The rows of D fall into 4 groups, and each row is roughly a mix of its group's hidden directions.
D (143 x 10):
-2	-26	-10	-22	-7	14	-25	4	-40	31
10	12	-10	-18	-20	-52	10	8	-24	-15
11	17	-27	43	19	-35	3	5	2	-11
-1	18	3	9	-13	-48	16	1	36	17
9	-5	44	35	-13	-8	16	-13	-29	2
-14	-30	6	-5	-27	3	-12	-29	24	-36
0	38	28	-17	8	1	-1	3	45	-10
8	-46	-10	4	-34	0	18	7	-27	-12
-6	-42	-33	-26	-10	-9	20	11	14	17
19	23	-45	4	14	-6	-24	27	-8	-10
11	1	-5	-28	-20	-11	-28	24	-32	30
4	-5	11	16	-21	-28	2	-38	39	8
34	7	16	-28	-22	-1	-16	-12	39	-6
-23	13	6	-29	37	24	16	-23	-16	12
-25	15	-36	-8	3	-3	2	22	13	43
14	0	38	-21	-27	-8	-9	-1	31	28
-27	9	-4	-36	-9	-22	17	34	0	24
36	-14	-39	16	8	2	-11	-14	-27	16
-3	50	7	18	-7	-23	-18	23	13	16
11	-22	-30	4	-19	-40	-14	-14	30	4
-10	5	-43	-8	-22	-3	8	40	-1	24
-16	9	9	28	4	-37	34	23	-11	20
17	-30	-16	-36	18	5	27	-20	-14	-18
-30	-34	-5	31	8	-7	14	-15	-2	35
-21	13	16	-4	-15	-10	-40	-20	28	28
9	-17	-32	18	-7	10	-47	-11	-11	-20
39	14	13	25	20	31	1	10	27	-9
36	23	19	25	6	24	11	2	31	-13
-21	-28	-6	28	21	-15	32	11	-19	24
-2	-31	4	3	-4	-40	-19	27	-24	21
-25	6	38	18	-2	-6	47	4	-1	-3
17	-34	29	-16	-16	-23	10	32	15	-1
-25	32	-7	48	-16	-1	-2	22	-1	1
-14	3	-43	-6	-21	15	-31	-1	28	15
7	-28	-29	-16	16	-25	-2	23	-17	33
-10	-27	34	32	9	15	21	-14	-27	8
-21	-6	-44	16	25	-30	21	5	2	3
-22	-10	-25	2	-41	2	-17	-19	17	-30
8	-39	10	-1	-4	-41	11	7	-30	16
35	14	48	6	16	-13	1	7	13	-18
11	-8	54	5	-19	-3	1	3	23	-27
0	-41	-12	30	4	27	23	-20	-17	-6
12	25	28	19	1	-23	-17	40	-9	18
18	-9	-39	0	9	7	-21	-19	-27	-33
-21	15	-49	8	23	-26	3	19	-4	-9
33	-29	4	23	13	9	21	-29	-17	-21
-15	4	-3	-20	3	28	42	-5	36	13
16	12	-21	-15	-20	26	-39	-8	21	-25
-42	6	-29	-17	3	-40	-2	8	3	12
9	28	19	23	-5	3	-11	-21	36	-32
26	-21	-22	-1	-29	-2	21	1	-27	-33
10	37	42	29	-10	8	-14	17	-3	-6
-5	25	-16	-47	17	-14	10	26	-16	11
3	31	25	-21	-8	-22	-18	43	-4	4
0	0	-38	-1	14	23	-28	7	-39	-14
-19	-7	-45	3	25	-3	20	23	-27	2
42	29	8	2	25	6	33	7	17	-1
-20	-28	-34	-9	19	1	29	-25	6	-21
23	7	-21	44	22	-6	15	21	-24	-6
-20	4	0	28	14	-6	54	6	4	19
-17	-30	32	-5	-10	-10	-36	4	-31	-1
9	-13	-47	9	1	-21	8	24	-4	33
-15	-14	-3	7	-19	1	-62	-5	4	-7
-17	-3	-3	25	29	34	25	29	2	-16
7	7	30	-3	-14	-11	3	-28	50	-12
-1	-11	-48	23	-4	10	-3	-8	-27	-30
43	-31	14	-12	1	-29	8	10	10	-22
14	-2	14	-33	-15	-7	40	-30	8	-20
-14	35	-24	28	-5	-19	-29	24	-9	5
-18	-28	12	52	11	-9	16	-3	0	15
-2	-9	11	3	-37	12	-2	-4	-42	-35
5	11	-24	-4	-14	-18	-44	5	38	-6
-1	13	13	44	-3	-37	-26	-14	5	11
31	-24	4	30	4	-38	-25	3	12	-7
-3	21	34	29	7	13	1	27	24	28
8	17	-12	-10	-33	-36	-17	5	37	11
-13	11	-7	41	27	18	9	-14	8	-35
-10	35	25	-33	-4	22	11	16	-24	15
-21	-2	16	-9	-39	25	1	-8	-29	-30
32	5	-18	24	9	8	-23	26	-35	14
1	22	13	-10	-39	-28	25	1	17	27
5	18	-12	46	23	-10	24	28	-12	-4
-1	-9	-17	-1	-36	1	30	39	-18	16
7	30	14	13	17	17	-1	-37	27	-26
-17	39	8	-47	-9	3	-4	23	2	-5
-23	-9	7	7	0	0	40	-34	3	35
10	1	30	16	-47	-9	-22	25	-4	7
-17	16	10	-15	2	3	34	31	-30	28
8	40	46	9	-9	10	-5	2	17	-19
26	32	19	13	-26	-10	1	15	18	-35
9	-48	7	17	-4	-1	27	-5	33	10
2	-15	-25	26	-22	-5	13	-20	-34	31
5	6	-5	-3	19	23	-37	-31	23	-30
-13	-22	4	4	4	37	27	2	-42	12
11	0	-14	21	11	9	12	15	-56	-16
5	28	43	14	-22	-5	-2	2	31	20
-23	26	10	-51	-9	-1	-16	18	-7	-6
1	-24	45	30	-5	-16	20	-18	-12	9
-2	-32	17	-2	-20	1	24	-25	-14	40
3	13	11	24	15	48	3	19	-27	-15
-6	10	-2	37	34	16	3	-26	19	27
28	21	7	12	32	-1	4	24	6	41
-16	5	-23	15	-2	-4	-49	11	33	6
33	-17	-31	7	39	21	7	4	-17	1
1	29	-26	-19	10	-19	43	-1	23	3
-19	6	19	-41	16	-3	0	13	23	-36
15	-2	-27	20	-5	-28	1	-13	45	-18
-31	-19	-21	-3	27	30	31	15	-9	8
22	34	-30	16	-12	-27	-30	-1	-10	7
13	31	38	19	-23	2	-9	5	1	-34
19	15	-39	44	-13	5	-10	-6	-14	-14
9	-21	-17	-10	-19	21	41	0	-35	-12
18	2	17	3	-28	-28	-33	-11	-35	8
25	35	41	8	-3	-4	6	28	-12	-10
14	20	35	21	16	16	4	22	30	22
12	28	25	-5	-1	31	22	17	26	-28
-13	4	7	12	-23	-25	-10	-27	40	27
3	-28	-31	-27	24	0	26	-7	-29	-8
-4	-39	-26	-6	0	-26	-3	22	10	34
1	-46	-9	4	-6	7	-1	-48	-5	8
7	-11	37	-31	-23	6	8	-7	34	20
20	15	12	4	30	-2	10	32	-15	-41
14	9	25	17	-25	3	31	43	-8	11
5	12	3	-44	-10	-21	8	-19	11	-40
7	16	16	6	-5	13	-3	45	-36	25
-2	-6	-38	13	-12	12	27	13	-38	22
18	-20	2	-11	50	25	18	16	0	12
48	-14	11	-34	-23	12	-12	-11	8	-1
-10	-20	-28	22	10	8	-44	12	-21	16
-56	-15	-25	-3	21	0	15	-3	-4	10
19	1	-15	-44	2	-28	-31	-16	-2	-16
-33	-7	-11	35	-18	-4	-23	10	-20	30
-20	-13	-35	17	-4	2	-44	6	-20	-14
10	-6	41	-3	2	17	6	-30	12	-39
19	-32	-1	-34	32	17	25	-9	-3	-12
1	-5	59	16	9	-12	1	-27	-4	-2
7	20	2	6	-8	16	-57	-1	-23	-8
8	-30	-21	26	-24	2	-26	-25	27	-6
7	16	32	-18	-20	27	-1	-8	-15	-40
1	5	-5	-24	23	-2	55	-8	-20	4
-38	2	-32	8	7	-1	-21	22	-15	-30
-16	17	15	-12	-13	31	15	-27	28	-31
-14	-4	23	4	3	34	36	-4	-25	-29
Which row in each list fits none of the groups? There is exactly one, and every other row fits one group, some only roughly.
    Z_222: 32	-15	1	-3	3	-21	15	-1	45	-27
    Z_875: 3	-12	3	-30	52	6	-14	26	3	9
    Z_188: -20	-20	-12	-3	20	7	-10	-38	42	6
    Z_374: -16	31	-17	30	25	-3	1	40	-10	-1
    Z_826: -13	-22	12	-7	-44	-13	10	-36	-18	6
    Z_388: -12	15	-38	-8	22	-14	0	44	-1	13
    Z_612: 23	35	2	-22	-3	-26	12	15	36	14
    Z_28: -48	0	-26	-3	-14	-20	-13	4	-22	-23
    Z_973: 18	2	8	-17	20	-29	33	26	-30	-12
    Z_974: 5	13	-13	-24	-10	-43	9	18	37	7
    Z_126: 48	-1	-13	-33	15	-4	5	-24	-3	-19
    Z_429: -19	31	6	19	18	0	9	46	17	14
    Z_400: -24	-21	-31	23	-18	31	-5	-11	8	26
    Z_274: -10	-21	-18	-25	-2	2	-27	-10	-1	-49
    Z_180: -24	8	23	-17	-22	15	-23	-18	-6	41
 -> Z_612
    Z_70: 28	31	10	-19	7	-2	37	33	2	-1
    Z_584: -48	-11	-19	2	22	29	-1	4	5	23
    Z_563: -9	-37	2	29	-21	22	-28	-24	3	12
    Z_754: -7	46	37	-17	-7	19	10	-16	6	7
    Z_27: -22	6	-1	-24	-1	31	-27	30	-9	31
    Z_509: -34	11	1	-2	-5	-21	-15	-34	26	-30
    Z_80: -3	-13	27	-23	8	-31	13	-22	39	10
    Z_692: -15	3	41	1	-22	-18	35	10	-19	16
    Z_76: -4	10	-6	34	21	-11	49	18	1	-11
    Z_217: -46	12	-34	17	-5	-10	-5	21	-19	-12
    Z_11: 15	1	16	-20	1	48	7	18	-31	-14
    Z_504: -2	17	5	36	35	0	-13	1	-13	39
    Z_487: 13	29	28	25	-14	-11	-23	18	-33	-8
    Z_428: -19	17	13	15	16	18	47	20	18	-14
 -> Z_80
    Z_580: -34	-10	-40	16	8	21	-5	-16	-2	-29
    Z_221: 7	-3	42	1	-24	18	-31	-31	-6	-2
    Z_743: -18	-9	2	32	13	19	-7	-1	-52	4
    Z_947: 15	26	23	-29	1	24	29	-1	-4	-31
    Z_688: 50	5	-25	22	13	19	-3	15	-5	-16
    Z_345: 17	-2	-45	7	-21	9	14	-27	-3	-30
    Z_64: 13	0	11	-45	-1	-23	31	-20	-6	21
    Z_857: -27	-22	29	2	-19	-28	11	-29	-19	13
    Z_183: -19	-6	2	-31	3	-30	-46	4	-10	14
    Z_459: 7	-31	9	31	26	-18	-12	26	-21	-18
    Z_73: -9	21	28	-6	16	11	41	19	24	-19
    Z_311: 22	34	15	0	-38	-22	4	-24	16	-9
 -> Z_580
    Z_178: -17	26	-19	26	2	-12	42	17	-18	12
    Z_307: -8	19	10	31	-32	-16	-23	0	0	38
    Z_72: -18	-24	21	9	25	12	-20	-37	24	10
    Z_141: 35	15	-33	-14	9	-18	12	-17	-9	-32
    Z_488: -28	-13	21	-4	14	15	-20	-42	26	-8
    Z_125: -15	-9	33	-35	1	9	29	-6	26	-23
    Z_550: 14	2	-18	-20	-39	-13	-30	33	2	8
    Z_765: -8	12	32	8	-16	18	-44	3	-25	18
    Z_530: -12	-1	-19	33	5	-13	11	-23	48	-2
    Z_46: 2	-24	-50	15	-10	-3	26	1	18	17
    Z_339: -4	11	-8	-19	5	7	12	-33	49	-22
    Z_34: 26	2	22	-18	36	-29	-1	31	7	11
    Z_992: -32	28	-4	20	8	-14	13	30	-32	-12
    Z_605: -16	-7	-44	-11	10	0	-45	1	12	11
    Z_995: -31	-10	7	0	30	21	0	-28	3	-38
 -> Z_995
    Z_706: -4	-11	-22	10	-39	-14	-32	-30	-18	-7
    Z_944: 3	-20	-14	33	-17	13	0	-40	-1	-32
    Z_256: 45	27	17	-6	23	6	-6	12	30	1
    Z_948: 16	1	13	-16	-6	40	-28	-7	39	9
    Z_508: 8	-33	1	-24	-19	-18	-17	-3	11	-43
    Z_879: 4	6	-21	-33	28	-22	-20	5	-34	18
    Z_340: -6	-34	-26	-26	9	31	7	9	-24	21
    Z_775: 2	-9	17	-29	-41	18	-6	-33	2	-21
    Z_758: -42	-31	-29	-9	-5	5	2	-8	-24	-20
    Z_98: 17	-24	-11	8	23	45	-4	-25	19	-11
 -> Z_775
    Z_50: 8	-26	28	14	-33	1	1	15	-30	-28
    Z_15: 18	12	15	-6	-3	34	30	21	-28	-26
    Z_354: 18	-16	-42	-11	-12	-25	15	34	-8	7
    Z_395: 23	9	9	-11	14	-35	47	8	-2	-15
    Z_623: 15	-2	17	-18	11	-25	2	32	42	20
    Z_932: 14	-8	9	29	-16	26	18	-35	13	-31
    Z_769: 11	21	-5	20	-28	-2	-17	-11	47	-19
    Z_793: -18	3	6	-10	25	-10	-42	32	3	27
    Z_672: 36	17	6	9	-10	-18	8	43	-23	13
    Z_266: -13	-24	39	-14	-9	6	-27	-27	11	-25
    Z_290: 3	-26	4	7	-3	-13	10	11	-59	-10
    Z_818: -5	4	-45	-28	-19	-3	3	-14	25	25
    Z_366: -9	-27	-8	-42	9	-5	-34	-8	-5	-27
 -> Z_290
